One turn moves each row of this set onto another row. After a few examples, where does it send each row asked below?
ras: [ 12   7  -5   5   6   7 -14  13   3 -14 -14   6   1 -13  -5 -10   7   8
   2  -2   5 -13  20  11  -5  19 -16  30]
radez: [ -3 -11 -22  -2 -15  -7   9  -5  -3   9   9   9   6  27  18 -17  -7   3
  -5  11   3  -4  -1  12  -8 -11  -7   7]
Tomat: [  9   2 -10 -12 -20  12  -6  13  25 -17  -5   7  12 -15   2  -9  12  17
  -4   1  -6 -12   4  -2  -4  10 -13  19]
dazut: [  0 -12 -23 -11 -27   2  13   7   2   8  -1   7   5  20  17  -5  -6  -1
  -1   8   1  -4  -2   6 -16 -10   4  12]
ponu: [ -6   6  -4   3 -13   0  -4 -10  14  -9   0   2  16  -2   3 -25  12  24
  -4   1 -13 -17  10   4  -2  11 -22   6]
bazov: [ 13   9  -5   2  20  -9  -5  -2  -1 -20   5   0  -6  -8  -8 -10   0   9
   7  -7   7  -7  -7  -1   4  16  -8  11]
madaz: [  8   7  -1  -8  11  -9  17  -2 -11 -12  13 -10 -11  -3  -5 -24  -6   1
  -2   4   1  11  13  23  -7  -3  -2  22]
nom: [ 12   9 -10  -6  17  -4  -5   2  -2 -19   1  -8  -6 -12 -10  -5  -2  10
   1 -10   3  -6  -8  -6  -1  16  -7  14]
Lon: [ 15  -7 -18 -29   3  -2   9  11   1 -20  -4   5 -10  -1   9  -6 -14  -2
 -10   4   5   4   2  16  -9  -9  -3  23]
Vazus: [ 11   8   2   4  -2   3  13 -17  21  -2  18  -1   8  -4 -10 -24   7  27
   2  -4   3  -3  -3  11  -7  11   1  21]
rosi: [  6   4 -11 -12   7 -14   4  -3 -10 -17  -7  -2  -9   2   6 -17 -18   7
 -12  12   2   3  14  22  -8   4 -19   9]
zuvil: [ 11   1  -9 -15  24  -5  -4 -14   3 -28  -5  -5  -2  -8 -11  -6   5  12
   5  -7   7  -8   5   9   1   9  -8  13]
tamus: [ -5 -15 -17   8 -23   3  -4   7   8   2  -6  15  11  17   1  -1  19  12
  13  13   6 -20  12  15 -19   1  -1  18]
sal: [ -8 -13   4 -13  -9   0  -2  16  10 -22  -4   3  -5 -11 -20 -16  18  10
  -1   6  -8 -11  15  19 -11  -2 -16  21]
Munip: [  8   6 -10 -11  17  -3   1  -5  -1 -22  -3 -18  -3 -14 -20  -5   0  14
   3  -4   3  -6  -1   6  -1  15  -2  13]
domad: [  9   5 -10  -3  -7  -2   0 -18  22  -8  -4   6  11   2   1 -16  -6  34
 -10   3   3 -10  -2   9  -9  18 -17   8]
Numat: [-12 -12   4 -10  -9  -5  -4  11   8 -21  -7   3  -4  -7 -18 -19  14  14
  -3   9 -10 -14  16  20 -10   1 -22  14]
favi: [ 19  -1 -11 -25   8  -2   7  10  -1 -22  -2   2 -11  -8   3  -8  -8  -2
  -7   4   8  10  12  18  -9  -4  -6  26]
nonu: [ -5 -10 -17  -4 -20  -3  15  -7  -1  11   7   8   6  26  17 -15  -1   0
   2   5  -1  -5   3  10 -14 -14   2  10]
nug: [  8   2  -4  -9   8  -8  22   3  -8  -9  18  -7 -12   0  -3 -23  -8  -2
   1   3   0   7   2  23  -5  -9   7  23]
zago: [  7 -10 -28 -21 -15  -2  15  10   1  -3  -2   7  -2  14  15  -4 -12  -1
  -7   5   4   1  -2   8 -11 -15   3  20]
Det: [-13 -14 -17  14 -24   6   0   4   4   7  -6  -4  12  12  -7  -7  16  16
   7  12   2 -18   9  11 -22   1   2  20]
Dibuf: [  2  11  -4  10   5   3 -11   3  -5  -8 -12  -5   3  -9  -8 -16   5  13
  -2  -3  -2 -14  21  11  -7  21 -18  24]
zuse: [  1 -14 -22   7 -23   0  11  11   9   9   3  18   7  16   8  -5  14   3
  15   9  11  -7   3  10 -15 -10   4  17]
Dus: [ -9 -12 -23   4 -19   0  12  -6   2  14   4   9  11  21   8 -10  17   6
   9  -1   2  -8   9   8 -19 -14   0  16]
Laras: [  4 -11 -15  -4 -22   1  17   7   4   9  11  12   2  19  14 -11   1  -5
   9   8   5  -1  -2  11 -12 -13  11  16]
Bor: [  1   0 -13 -10   5 -17  10  -7 -10 -12  -2   0  -8  11   9 -22 -21   7
 -11  12  -2  -2   5  23  -5  -2 -14   5]
runa: [  3 -10 -16   0 -16   0  17   7   0  11  21   3   2  18   8 -17   0  -3
   3   8   5   3  -6  12  -8 -13   9  19]
nit: [-11 -10 -15  11 -26   4   2   5   1  10  -2  -1  11  15  -6  -5  18  15
  10  10  -1 -18  10  13 -22   3   3  19]
Fime: [-11 -11   8  -6  -7  -4   1  11   7 -19   0   0  -5  -9 -22 -22  17  12
   1   8 -10 -12  15  21 -10  -1 -16  18]
kigu: [ -5 -19 -17  12 -21   6  -5   7  11  -1  -9  11  11  13   0  -4  18  12
  12  14  10 -19  11  14 -19  -3   0  20]
beme: [ -7 -15 -16   0 -20   9   0   2   6   5   0   7  12  15  -2  -2  26  10
  11   1   2 -17  14  12 -23  -6   5  26]
Duz: [  5 -15 -28 -17 -19   5   8  10   4   4   5   8   5  17  16  -5  -5  -2
  -8   5   5   0  -4   5 -13 -14   1  19]
seti: [ 12   5  -6  -3  19 -10  -2  -5   3 -26  -3  -5  -5 -10 -15  -7  -1  14
   9   5  10  -8  -1  12   5  17  -6   7]
zapal: [  7  10   0   8  11   7  -8   3  -1 -10  -3   0   2 -12  -9 -18  15   6
   5 -10   1 -11  23  12  -6  14 -10  33]
Fof: [  5  -5 -15  -4 -10  -7  26   6  -2   3  17   4  -4  15   7 -17  -5  -4
   5   7   5   4  -3  15  -5 -16  13  20]
fide: [ 14   2  -6  -1  17 -10  -1  -6   4 -26  -1  -2  -4  -9 -16  -6   0  15
  12   6  15 -11   3  15   1  18  -3   7]
los: [ 10  -1 -10 -15  22  -5  -3 -18   2 -27  -3  -6   0  -6 -13  -4   6  15
   5  -9   9 -11  10  10  -5   9  -6  13]
Lat: [ 10   7 -10  -7  22  -7  -8  -9  -3 -21   0  -1  -3  -6  -5  -8   1  10
   1 -13   3  -9  -3  -4   1  13 -13  12]
mibak: [ -3  -6 -21  -6  -9 -14  17  -8  -6   2   3   6   0  25  17 -18 -13   4
  -5   9   1  -4   2  15  -7 -13  -4   7]
bip: [ -7 -11 -29   3 -29   1  10   9   2  14  -5   3  10  16   5  -2   6   9
   4   8   2  -8   2   5 -21  -5  -1  14]
kez: [ 22   1  -9 -16  -7  12   4  -2  31 -13   2  10   8  -9  -3  -7   5  24
  -3  -5  10  -3  -4   5 -10  10  -3  27]
dopub: [-10 -18 -16   6 -17  10  -1  -1   7   3  -2   4  13  12  -3  -7  25  11
  10   3   5 -17  14  11 -23  -9   4  27]
Fotem: [  9   4 -11 -11  12  -3   2  -5   0 -21  -3 -19  -2 -14 -22  -2  -2  17
   3  -2   6  -8   2   7  -6  18   0  13]
kurok: [  6   7   5   5 -11   7   5   3  20 -10  17   4  11 -12  -5 -25  24  13
  10  -2  -6  -9   6   7   1   5  -3  21]

nit turns into tamus
zago turns into Fof
Where do these go?
kez turns into Vazus
kigu turns into dopub
runa turns into radez
seti turns into zuvil
zuse turns into Dus
fide turns into los
Fime turns into Numat
Bor turns into Lon
Lat turns into nom
nonu turns into dazut
ponu turns into Tomat
zapal turns into Dibuf
rosi turns into favi

One turn moves each row of this set onto another row. After a few examples, where does it send each row asked below?
Zaz: [  2  12 -10  -6   8  -9  10  12  -6  11   1  -4  -7 -18 -11  -9]
buni: [  3  -8  -1 -11  -5   1   0  17   0  -6   8  -3  16  -5  -9  22]
Rozin: [ -9  -6  -6   4   8 -11  13   4   9 -12  -8  -3  -5   4   1 -15]
nafor: [-11  -7  -5   1   5 -11  13   3   4  -7  -4   0  -5   3  -4 -22]
bubev: [ -3  15  10 -19 -22  -5   6 -12  -8  11 -11  -3  -7   1  -3   1]
sevig: [ 11   8   9   2   5  10   4 -12  -1  -9  -4 -12 -19 -10   4  -8]
nefom: [  5   0  25 -12 -15  -1  -1  15  -7  11 -13  -3  -1 -13   1  -2]
Libin: [  4 -15   0  -8   0  -7   3  17   0  -6   8   1  13  -1 -15  18]
bom: [25 -2  7  0 22  9 -2 12  0  1 -3  8 -3  1 -4  1]
lavof: [-10  21  -5   9  -1  -7  12  -6 -18   0   2   1   3   0 -18   2]
fuvi: [29  5  3  5 17  7 -5  6 -2 -3 -5  6 -3 -3 -3 -2]
Foza: [  8   2  27 -10 -10   1 -10  18  -7  13  -7  -2  -2  -7   3   0]
Kiv: [-15  16  -4   8 -10  -6   7  -6  -8  -8   8   0  10   8 -14   8]
Dodak: [ -6  15  11 -12 -22   1  10  -8  -1  13 -16   7  -9   3  -1  -3]
kanem: [-12  22  -9   6   0  -9  11  -8 -10  -2   0  -1   8   5 -14   5]
Zupip: [ -7 -13  -1 -13  -5   5   4   5  11   3  -8  12   8  20   1   8]
Nal: [ -4 -13   5 -10  -6   5   6   2  12   0 -12  11   3  18   7  13]
zofi: [  4  -7  -4   5 -10 -16   2  12   0  17 -10  13   7   9  -5  -9]
zotud: [  4   7   3   2   7  13 -11  13   1 -17   4  -2   3   8   1  20]
Pabud: [  2  14  13 -16 -21  -1   2 -11 -10  12 -13   1 -10  -4  -7   9]
nedek: [  7  -9  -3   0  -9 -10  -4   8   4  15  -9  17   7  11   2 -12]
mipur: [ -3  -3   8 -12 -11   9   4   6  16   2 -19  10   0  16   6   5]
suziz: [  4  11  10   0   3  13  -5   8  -3 -17   6  -1  -1   8   3  24]
pizi: [  0  11  10   7  -6  11  -9   0  -2 -16   4  -4   7   6  -2  24]
lus: [ 15   9  15   2   0   9  -1  -7  -8  -4  -5 -14 -17  -2  11  -9]
kugo: [  8   9   4  -2  -4  -7  -6 -15 -16  11  10  11  11  -4 -15   9]
borut: [ -4   9  -7  -4  12  -4  13  16  -5   3   4  -3  -2 -19  -8 -12]
taki: [ 18   1  14   3   0  11  -6  -3  -4  -3 -10 -14 -15  -5  10  -4]
Luse: [ -2  -5  -9   2  11   1  14  -2  11 -15  -2  -5  -6   3  -2 -16]
Tave: [ 10   8   4  -4  -4  -6 -11 -12 -17  15  12   0   6  -7 -12   9]

pizi turns into mipur
lus turns into suziz
nedek turns into borut
Where do these go?
taki turns into zotud
Zaz turns into Tave

One turn moves each row of this set onto another row. After a few examples, where does it send each row asked below?
biz: [  4 -19   5  17 -12 -16  -7  -4  -3  -3  16 -14   8  30 -12   1 -12  -1
 -21  -3   2 -23  -7   3   3  -1]
Guv: [ -4  17  10   2   6   1 -13 -16  -6  15   5 -20 -18  15  -3   4  -3   7
  -7 -24  -2   8   1  -5 -10  -3]
Nav: [  0  12  10 -12  -2   5 -13  -4 -14   2   6  -2 -21  10   1   8  -8  13
   1 -13  15   7 -11  -8 -18  -4]
Duf: [  2 -24  10   8 -14 -10  -6   0   8   6   9 -13  16  15  -7   4  -8 -10
   4  -3  -8 -21  -1  13   4   2]
Foli: [ -9  -7   6   3  -9   1 -21  -7 -28  20  17  -3   6  20   7   6   0  -2
 -14   1 -13  12   6  19   0  -5]
nivo: [ -7  -1   3   1  -3  -6 -19 -14 -26  24  18   5   9  20  -4 -10   2   4
 -16   7 -10  19  -2  10  -9  -9]
sader: [ -4 -21   5   2 -16  -2   1  -2   5  13   6 -10   8  20  -5  -5  -9 -12
   7  14 -14 -18   5   5   8  -1]
pegu: [ 11  -2  -3  -9  -5   3  -4  -6 -32  15   4  12   2  32 -11  -7  -3 -11
   0   1 -11  -6  -2   1 -18  11]
bev: [ 14   2   5  -5  -5  -1  -8  -8 -27  21  17  15   8  19  -8  -6  10  -2
   3   6  -5   1   1  -1 -21   5]
mugev: [ -8  16   5   3   1   3 -12 -20   1  16  11 -24 -10   6   0  11 -12   1
  -1  -9   7  11 -10   2 -14  -8]
vufef: [ -2 -25  13  11 -21  -1   0  17  -2  12  10   3  12  13   2   0 -12  -7
   0   8 -12 -14   7   8  -7   3]
dasus: [-18   4   4  13  -4 -12  -5  14  -2  -8  -1  -7  -6   6  -1  -1 -16  13
  -7  -7   8 -13 -14  -9 -10 -25]
bagam: [ 14   0   5  -7  -6   2 -18   0 -24  13   3  18   7  31 -12   8   3 -12
  -7   1   1   1  -4   7 -18   5]
Tiri: [-12   3   7   7  -5  -9  -1  16   5  -2  -6  -5  -4  -3   2   2  -9   5
   9  -9   3 -18 -13  -6 -13 -20]
dava: [ 18  -2   6   1  -8   1  -7  -3 -33  16  19   6   2  22  -1   8   6  -6
 -10  -6  -8  -9   7  -2 -18   8]
Fab: [ -2  -4   4  -3  -5  -3 -26  -4 -20  22   2   6  11  27 -12   5  -5  -9
 -20  -3 -10  17  -2  14 -12  -7]
belo: [ -8 -25   6  13 -14  -2  -2   4  10  12   8 -10  13   9   0 -15  -2  -2
   0   6  -9 -13   9   5  -1   6]
palon: [ -5  -7  -1  -7  -6  -9 -25  -3 -26  18   9   1   9  26 -10  -9  -3  -5
 -10  10 -26   5  -4   9 -10 -15]
Lekot: [ -8   7  10  16 -10  -6   1   9  15   5  -1  -6 -15   5   0  -6 -20   6
  -2  -5   4  -6 -26  -4 -11 -11]
gakin: [ -3  28   1   1   2   0 -14  -5 -16  12   7 -11 -16   5  -8   6  -6   4
   4 -17   1   5   0  -9 -18 -10]
zofav: [ 12  -3  -1 -10  -6  -5 -16  -1 -29  11   9  10   4  30  -9  -7   7  -9
  -1  11 -16 -11 -11   2 -17  -4]
tum: [ -7   7   5  18  -4 -14   3  14   1   5   0  10  -1  14 -14  -3 -27  10
  -3  -1  -1 -10 -13 -17 -15 -14]
bem: [-12   5   8  14 -13  -4   0  16  11   1   3  -4 -11   5  -9  -6 -30   9
   5  -1   6  -5 -13  -9 -13  -8]
zeza: [  5 -29   1  -4 -16   0 -12   0   6   9   6 -15   3  18  -2  -8  -5  -7
  -1   4 -18 -16   1   2   0  10]
lis: [ -9  14  10  -1   1  10 -16  -8 -13   2   9  -9 -17  19  -5   6  -6   8
  15 -10  12   4   9  -4  -6   7]
Per: [-11  14  -2  22   0  -8   1   8   2   6  -2  -7   0  10 -10  -3 -23   0
 -11  -5   6  -6 -18  -8 -29 -15]
zop: [  4 -25  -3   5 -14  -5 -14  -4  -3   0  12 -15  -4  32  -4 -12  -8   2
 -23   7  -8 -16  -7  -4   1   7]
beku: [-15   6  10  16  -3 -11  -1   9  10   9  -6   9  -1   9   3  -2 -15   5
   8   3  -2  -4 -26   3  -4 -16]
sepir: [  4 -15   0  12 -11 -11   3 -10  -4   6  11 -13  -2  34  -8  -9  -8  -5
 -25   9  -7 -23  -7  -6   4  -5]
busad: [-12  26   2   3   0   4 -20  -6 -17   6   7  -9 -18   8  -2   6  -4   5
  10  -9   8   8  -4   1  -9  -9]
Zos: [ -2  17   4   2  -3   7  -8 -11  -9   5  17 -15 -11  11 -10  12 -17   3
   9  -3  19   1   0 -10 -20   2]
nokot: [-10   8  11 -13  -3   3 -16  -4  -9  11   5  -9 -15   3  -1   8 -15  13
  -1 -17   4  17  -3  -4 -16 -11]
pek: [-10  -5  -4  -4  -3  -1 -15 -13 -25  23   2   0   5  29  -4 -10  -8  -7
 -15   1 -20  14  -6  16  -5  -4]
Sumu: [  3 -17  10  22 -15 -10   0   4  -7   8  13  -2   2  27   6  -5  -6  -1
 -34   3  -6 -15 -13   4  -5  -5]
faket: [  2 -18   2  23 -10  -8   0  -2   1   2  13  -9   3  24  -1 -19   2   4
 -25   4   3 -20  -5  -5  -5   5]
pago: [-19  10   2  16  -4   1  -2  12   5   4  -5  -2   3   6  -1  -1 -18  -5
  13   4  10  -4 -20   7 -20 -10]

Foli turns into vufef
gakin turns into Lekot
Where do these go?
mugev turns into pago
lis turns into tum
zofav turns into zop
nivo turns into belo
nokot turns into Tiri
sepir turns into pek
Fab turns into Duf

One turn moves each row of this set onto another row. After a few examples, where does it send each row asked below?
N: [  2  -5  13 -10  -2  40  -9   3  14  24  -4  -2  15  11   5 -14 -14  29
  -6  10  -6 -15 -19  16  -1 -21   8  18   6 -12]
C: [  8  10  14  -2  -5   2  -4   0   4   8   4   0  16 -14   2  10  -6   3
  17  -4  -9  11   7  -8 -17 -18   4 -10  20  11]
W: [ -2  -8  22 -10  -9  17   0  -1  -3   4   5  -5  16 -17   6  -1 -13  -7
  -6 -15  -6  15 -29  -7 -10 -20  -2 -16   1  11]
J: [  5 -10   2 -22  -7  -2   6 -17   6  10  -1  22  10  -7  19   1  -3  12
   2  -6  -2   7  -3 -18 -23 -14   4  -1  29   2]
G: [  2  -9  13   2   8  25 -15   6   7  25  -8   3  20  13   5  -2 -15  41
 -11  10 -10 -15 -26  10  -6 -15  10  12  13 -10]
K: [ 10   3  11 -10   6  30 -10   0  10  34   1  -2  12  -4   5  -6  -8  27
  -3  17  -4 -11 -16  24  -4 -21  12  17  10 -15]
L: [ -9 -24   3 -16 -10   6   7 -18  -3   5  -7   6  -7  -3  13  -9 -13   7
 -21 -10 -13  11 -29 -11 -10 -21  11  -1   8  -3]
A: [  4  -9  -3 -15  -4  -6   6 -15   6   8  -3  17  -1  -3  14  -1  -6  17
   1  -3  -9   7   5 -18 -24 -18  12   2  26   2]
R: [  6  11  16  -2 -10   5  -7  -3   5   9   2   2  20 -14   3  14  -3   0
  16  -5 -10  11   3  -4 -11 -15   2  -5  24  10]
F: [ -5 -25   7 -22  -8   7   9 -15  -1   5  -3  11   1  -6  17 -11 -13   6
 -18 -12  -5  10 -29 -16 -16 -19   4  -7   9   0]
D: [ -3  -5  19  -3  -6  13  -1   4  -4   2   5 -13   7 -15  -1  -2 -15  -6
  -3 -11 -12  12 -22  -5  -9 -23   4 -16  -3  10]
X: [  3  -9  -1 -17 -10  -5   4 -20   7  11  -6  20   1  -3  15   3  -2  14
   1  -3  -9   8   2 -14 -19 -16  10   6  32  -1]
B: [  2  -9  12  -5  -1  28 -12   3  12  23  -7   8  22  20   7  -7 -16  40
  -8  11  -8 -15 -19   9  -6 -15  10  15  11 -12]
M: [ -7 -23   1 -15  -5   5   8 -12  -3   2  -3   3  -9  -5  11 -14 -16   8
 -17 -11 -11   7 -24 -15 -14 -23  11  -5   4  -1]
V: [  7   3  14 -12  -2  30 -11   3  11  29   6   0  20   3   2  -8 -11  24
  -3  20  -4 -12 -17  24  -2 -16  12  14   3 -17]
E: [ -6  -4  21  -1 -11  16  -4  -1  -5   4   3 -12  12 -14   0   2 -13  -7
  -6 -12 -13  15 -28  -1  -3 -20   3 -12   0   9]
Q: [  7  -1  13  -5  -1  18 -12   4   9  27   3  10  27  12   2  -1 -12  34
  -5  21  -7 -11 -17  16  -8 -10  14  11   9 -17]
T: [  4  -4  15  -4   6  39 -13   4  13  27  -9  -6  13   6   6  -8 -13  33
  -4   6  -7 -16 -18  15  -1 -23   5  17  13  -7]
S: [  7  -2   9  -4   8  16 -12   1   4  31   2   7  19   4   4   0 -10  36
 -11  21  -8 -11 -23  19  -8 -13  16  12  10 -18]
P: [  7   7  17 -10  -8   8  -3  -3   4   8   7   6  24 -17   8  10  -5  -1
  13  -8  -3  12  -3  -9 -17 -15  -2 -10  21  13]

V turns into N
S turns into K
J turns into P
Where do these go?
R turns into E
C turns into D

